Named turns come first, each shown by rows before and after it. Which turns, in which order, take the first row of each pair that follows to the second? Write the first one first, as in the answered first pair.
J (before -> after):
[ 0.56  1.15 -0.83 -1.84 -0.32  1.22  0.10  0.74 -1.05 -1.73  1.31  0.02
 -0.70  3.04  0.19]  ->  [-0.82  0.35  3.14 -1.44  0.44 -0.38  0.02  1.25 -1.91 -0.66 -1.17  0.06
  1.20 -0.01  0.47]
[ 1.25 -0.10  0.31 -0.20 -0.62  0.35  0.19  1.17  0.34 -0.34 -1.36  1.54
 -2.68 -1.41  0.45]  ->  [ 1.40 -0.23  0.27 -0.17 -0.63  0.44  0.19  1.14  0.37 -0.40 -1.33  1.51
 -2.84 -1.23  0.51]
[-0.94 -1.13  2.16  1.76  0.28 -1.20 -0.11 -0.76  0.71  2.36 -1.13  0.05
  0.73 -2.71  0.15]  ->  [ 0.37 -0.65 -2.41  1.70 -0.61  0.85 -0.11 -2.04  1.73  0.45  1.75  0.02
 -1.94  0.72 -0.99]
G (before -> after):
[-1.55  0.37  0.48  0.56  1.40 -0.98 -0.63 -1.47 -0.72  0.37  1.64 -1.03
  1.11  1.28 -0.75]  ->  [-0.84  0.91  1.00 -0.56  1.40 -0.54 -0.39  0.07 -1.31  0.18  1.23 -0.52
  0.66  2.48  0.54]
[ 1.95  0.66 -1.45  0.46 -0.51  0.19  1.31  0.54  2.04  2.66 -0.68 -0.28
 -2.65  0.75  2.54]  ->  [ 1.35  0.20 -0.68  1.27 -0.39 -0.50  1.21  0.14  2.48  3.14 -1.32 -0.45
 -2.56 -0.99  1.90]
[ 1.37 -0.14 -3.50  2.23 -0.73 -0.03  0.22 -0.68  2.85  0.55  0.58  0.80
 -2.89 -0.44 -0.31]  ->  [ 2.10  0.71 -2.94  0.93 -0.91  0.20  0.47  1.24  2.12  0.10  0.20  1.42
 -3.51  1.03  1.28]
[-0.68  0.78  1.41 -0.30 -0.38  0.08 -0.81 -0.02 -1.29 -2.96  0.14 -0.55
  0.80 -0.30 -0.68]  ->  [-0.87  0.78  1.28 -0.29 -0.33  0.19 -0.90 -0.11 -1.30 -2.89  0.17 -0.59
  0.80 -0.32 -0.73]
Z (before -> after):
[-3.50 -1.74  3.20  1.11  1.71 -1.25 -1.30 -3.00 -0.66  0.25 -0.50 -1.64
  4.11 -3.06 -0.58]  ->  [-1.92 -1.98  3.22 -0.65  0.03  0.42 -1.87 -3.17 -2.52 -4.14 -0.84 -0.83
 -0.18 -3.13 -2.10]
[ 0.22 -0.43 -1.58  0.48 -0.41  1.49 -0.68 -1.99  0.57 -0.37  1.28  0.93
 -2.07 -0.15 -1.24]  ->  [ 1.16  0.15 -1.21  0.08 -0.60  1.14 -0.33  0.09  0.57  0.26  0.43  1.77
 -3.11  0.13  0.31]
[ 0.58 -0.47 -1.49  0.73  1.02  1.28 -1.22 -3.45  0.35  0.40  2.83 -1.11
  1.53  2.71 -0.32]  ->  [ 1.74 -0.51 -1.45 -0.49 -0.01  1.92 -1.52 -2.42 -0.82 -1.72  2.21 -0.22
 -1.86  2.72 -0.32]
[-0.66  0.45 -0.78  1.56  1.30 -1.82  1.03 -1.37  1.07  1.14  0.18 -1.37
  1.27  0.39  0.32]  ->  [-0.61 -0.12 -1.14  0.96  0.68 -0.66  0.51 -2.87  0.10 -1.52  0.64 -1.69
 -0.26  0.18 -1.29]
U (before -> after):
[-2.01  0.37 -2.34  0.89  0.36  0.31  0.15 -2.17  1.58  0.87  2.08 -1.84
  2.43  2.80 -0.22]  ->  [-2.77 -1.16  2.17  0.27 -0.39 -0.33 -0.74 -2.46 -1.33 -2.17 -1.12 -1.54
  0.73 -2.00 -2.00]
[-1.75 -0.44  1.03  0.02 -0.54 -0.30  0.21 -0.59  0.44 -0.39 -0.98  1.18
  0.25 -1.48  0.88]  ->  [-0.91 -0.22 -0.90  0.24 -0.76 -0.08  0.41 -0.23  1.46  0.03 -0.47  1.58
 -1.39 -0.35  1.19]
[ 0.85  0.92 -1.13 -0.21  0.86 -0.92  1.30 -0.94  0.49  0.80 -1.73  1.18
 -0.88  0.46 -0.43]  ->  [ 0.19  1.01 -0.41 -0.29  1.48 -1.08  1.36 -1.47  0.25  1.06 -1.48  0.70
  0.99  0.71 -0.41]
Now pairs of rows:
(2 to 4 turns a pair)
[ 1.88  1.05 -0.57 -0.52 -1.07 -0.59  0.15  2.50 -0.22 -0.46 -0.11  1.55
 -4.33  0.68  0.53]  ->  [ 0.04  1.57  1.46 -1.79  0.84 -0.45  0.42  2.32 -1.65  0.75  0.91  0.35
  1.81  3.20  1.56]  U, Z, G
[-1.11  0.75  2.19  0.54  0.92 -2.40  1.06  1.50  0.70  3.63 -1.61  0.16
  3.29 -0.29  2.20]  ->  [-1.51 -0.85 -0.87  0.70 -0.52  0.26 -0.15 -4.46  0.04 -1.89  1.34 -1.63
  1.29 -0.48 -3.49]  G, Z
[-0.03  0.04  2.97  2.07  1.14 -2.51  0.01  4.09 -0.98  4.00 -1.28  0.43
  0.89 -3.62  1.68]  ->  [-1.86 -1.52  0.40  2.09  0.95  0.40 -1.16 -2.87 -2.31 -0.66  3.06 -2.88
  2.91 -2.03 -3.77]  Z, J, U
[-1.50 -1.13  0.18  2.49  1.27 -1.85  0.27 -2.54  1.77  3.01  0.25 -1.45
  3.33 -2.13  0.00]  ->  [-1.95 -0.97  1.97 -0.41  1.45 -0.12 -0.08 -2.89 -1.95 -0.59  0.80 -2.27
  4.43 -0.04 -0.79]  Z, Z, U, U
[ 0.36  0.64  1.95 -3.29  1.09  1.08 -0.25  1.24 -2.78 -2.01  0.49 -1.18
  1.48  3.38  1.62]  ->  [-1.71 -1.34  1.87 -0.80  1.01  0.34 -0.97 -3.40 -1.59 -2.31  0.72 -2.82
  2.51 -0.76 -2.18]  G, Z, Z, G
[-0.18 -1.05  1.62  0.03 -0.57 -0.09 -0.35 -1.63 -1.11 -1.37 -1.22 -0.38
 -1.39 -2.75 -1.87]  ->  [ 0.06  0.80 -1.61 -0.47  0.59  0.64  0.53 -0.52  0.25  1.40  1.93 -0.72
  1.65  3.13  0.68]  Z, J, U
[ 1.37  0.62 -1.35  0.39 -0.40 -0.54  0.60  1.89  1.44  1.11 -0.51  1.09
 -2.46  0.77  2.28]  ->  [ 1.49  0.09 -1.77 -0.12 -1.30  0.41 -0.11  0.65  0.47 -1.41  0.09  0.91
 -3.87  0.46  0.57]  Z, Z, Z, Z
[ 1.34  1.25  1.71 -0.43  0.31  0.12 -0.75  1.67 -1.33 -0.34 -1.07  1.77
 -1.22 -1.82  1.02]  ->  [-0.17  1.10 -0.47  1.70  1.37 -0.10 -0.56 -1.06  0.77  2.08  1.17  0.09
  2.55 -0.93  0.11]  Z, U, U, Z
[ 0.67  0.20  1.60 -0.36 -0.19  0.69  0.05  1.78  0.18  0.81 -1.44  1.24
 -1.13 -1.10  0.20]  ->  [-0.23  0.32 -0.61  0.53  0.63  0.91  0.15 -0.27  1.52  2.31  0.80  0.03
  1.80  0.67 -0.20]  U, Z
[-1.55 -0.56  0.05  2.60  1.17 -2.10  0.15 -1.36  2.07  2.66  0.01 -0.78
  3.26 -2.15 -0.75]  ->  [-0.16  0.52  0.77  1.69  0.83 -2.38  0.71  2.18  2.05  3.64 -1.53  0.96
  1.11 -1.72  1.86]  Z, Z, Z, Z
[-0.54  1.31  0.45 -1.12  1.43  0.60  0.47  0.52 -0.19  0.16  0.11  0.53
  3.15  3.39  0.50]  ->  [-0.22  0.60  0.20 -1.88  0.55  1.66 -0.07 -0.41 -1.35 -2.42  0.42  0.51
  1.18  3.26 -1.01]  Z, Z
[ 1.13  2.23 -1.29  0.00  0.41  0.21  1.29  1.23  0.90  1.61  0.54  0.11
  1.02  3.08  1.11]  ->  [ 0.48  1.26 -2.10 -0.16  0.03  1.45  0.62 -1.86 -0.02 -1.04  1.68 -0.95
  0.81  2.66 -1.78]  Z, Z
[-1.11 -0.07  2.09  0.83  0.62 -1.03 -0.43 -1.88 -0.96 -1.49 -0.57 -1.29
  0.75 -2.54 -2.15]  ->  [ 1.00  2.18  1.59 -1.34  0.76 -0.53  0.46  2.91 -1.19 -0.23 -0.59  0.50
 -0.53  1.45  2.01]  G, U, G, Z
[-0.11 -0.97 -0.23  0.64 -0.50  0.83 -0.61 -3.00  0.00  0.49 -1.00 -0.77
  1.09 -0.79 -0.13]  ->  [ 1.36 -0.53 -0.57  0.51 -1.39  0.70 -0.48 -1.08  0.03  0.22 -1.79  0.57
 -1.92 -0.89  0.61]  U, Z
[ 0.58 -1.17 -3.41  2.53 -1.18 -1.23 -0.74  0.51  1.84  2.45  0.54  0.73
 -0.08 -1.15  1.57]  ->  [ 0.29 -1.07  1.35  0.05 -0.68 -1.57 -0.81  2.78 -1.38  1.05 -1.94  1.28
  0.57 -2.38  2.68]  Z, Z, G, J
[-1.02  0.32  3.51 -0.49  0.29 -0.93  0.18  2.32 -1.23  0.23 -1.44 -0.72
  3.67 -0.04  1.05]  ->  [ 1.08  1.42 -1.23 -0.04 -0.43 -0.34  0.78  3.60  1.52  1.51  0.64  0.39
  0.42  3.10  2.43]  U, U
[ 0.54  0.15 -2.02  0.53 -0.82  0.22  1.56 -0.88  0.57 -1.06  0.37 -0.07
 -2.24 -0.93 -0.99]  ->  [ 0.38  1.46 -1.01 -0.96  0.37  0.37  2.27  1.16 -0.31  0.14  0.65 -0.02
  0.64  2.06  1.62]  U, G
[-1.07 -1.21  2.67  0.63  0.63 -2.35  0.69 -0.11 -0.86  0.06 -1.85 -0.29
  1.77 -2.56 -0.84]  ->  [-0.24 -1.57  2.65 -0.13 -0.06 -1.63  0.49  0.20 -1.62 -1.87 -2.25  0.16
 -0.47 -2.64 -1.20]  Z, Z
[-1.04 -0.02  0.58  1.83 -0.54 -0.89 -0.28 -2.09  1.97  1.10 -0.23 -0.29
  0.44 -1.88 -0.47]  ->  [ 0.35  0.67 -2.12  0.72 -0.87  0.67 -0.24 -1.69  1.83 -0.08  1.43 -0.08
 -1.24  1.50 -0.06]  U, G
[ 0.02 -1.48 -2.82 -1.42  0.97  1.86  0.76  0.13  0.16  0.35  3.89 -2.47
  0.55  3.76  0.80]  ->  [-1.64 -2.48 -1.55 -0.55  1.40  1.18  0.47 -1.89  0.13  0.65  3.53 -3.64
  2.71  1.31 -0.97]  J, G, J
[-0.71  0.05  3.66 -1.69  0.14  0.52 -0.30  0.52 -3.17 -3.05 -0.47  0.00
  0.78 -0.12 -1.13]  ->  [-1.30 -0.30 -0.11 -0.05  0.27  1.25 -0.45 -2.58 -0.80 -2.38  2.39 -1.33
  1.99  1.23 -3.03]  Z, G, G
[ 0.04  0.05  0.50 -2.75  0.43  1.76  0.06 -0.26 -2.81 -2.50  1.65 -0.50
  1.72  3.41 -0.22]  ->  [ 0.43  0.90  1.11 -2.42  0.82  0.65  0.51  2.07 -2.06  0.12  0.87  0.30
  2.42  3.83  2.15]  Z, Z
